Where one turn sends some rows of the set: a few examples, then the rows asked
sor: [ 20  -1  -8 -19  -4   2 -14  10 -17  10   4   6]
rar: [  1  14   5 -13   6  -7   7  -4   6 -28  12  -9]
ven: [  3   4  -2 -18   1  18   5  -7  -7   8 -19   5]
tate: [ 10  -7  -1  13 -11   5  10  -9  -4   5  21 -12]
taz: [ 13   0   5  -4  -9  11  -6 -16  -7  22  -9   3]
Robaf: [ 11  -2  16  -9  -2 -17 -13  13  -4  16  -5   4]
febu: [ -7  -3 -16  12   1  -6 -22   2  -2   6 -12   4]
nobe: [ -2  12  -3   0  -4   3   0  -6 -16  20 -11  14]
Foz: [  2  -3   6   9  -1  11  17  12  -9 -10   0 -23]
zetam: [ -3  -5  -4  -9   0  11  26  -5   7  -9   8 -12]
rami: [ -3 -14  -5  -1   3  -2 -17  -5  17   1 -18  -3]
fop: [-10   7  -6  15  -3  -1  19   7 -11   1  13  -5]
Gide: [ 24   0  -7  -8 -11 -11   2 -11  14 -17   7 -17]
namod: [  1 -11 -16   4  -2  -2 -22 -11   9   8  -7   3]
nefi: [ 12  14   2   1  -4 -11  -5 -13  -1 -15  27  -7]
Tor: [  8   0  -5 -30   1  -8  -4   3   2  11   3  15]
mutu: [ -4  -7  16   8  -4  -6  19  -5  13   3   9 -11]
nar: [  9   8  18  -3   0 -13  -1 -10  11 -19  14 -14]
siz: [ -1   8   3 -19   6 -12  -3  22  -8   7  -8  12]
rusag: [ -1   3  15  -9   0   4   4  -9   3  16 -20   6]
sofe: [ 21  -8  11 -22   1   1 -12  14  -4   4  -9  -6]
Tevo: [  9  14 -24  -6  -5 -11   9   4  -5 -24   4  -9]
Peti: [ 10  14   4  -3   3   0  -2   4 -10 -29  11 -18]
Funi: [ 21   7  -4  14 -13 -17  -5   6  -6 -14   2 -20]
Vara: [  5  12  -9   5 -10 -31   5  -5   9  -9  10  -1]
vog: [  2  21   5   9   0 -15  -3   2 -10 -19  17  -8]
tisu: [  5   6   8   0  -1  13  -2   4 -18  12 -22  -2]
mok: [  7   7   5  -2  -3 -21  10   8  11 -23 -10 -17]
Kotuf: [ -2  -7 -17   4   4   7 -20   7  -4  -4 -19  -6]
zop: [ -8  -8 -17  -8   8   4 -11   1  10  -6 -20   0]

Funi -> Gide
Tor -> siz
ven -> nobe
Now find these:
nar -> Peti
tate -> zetam
zop -> febu

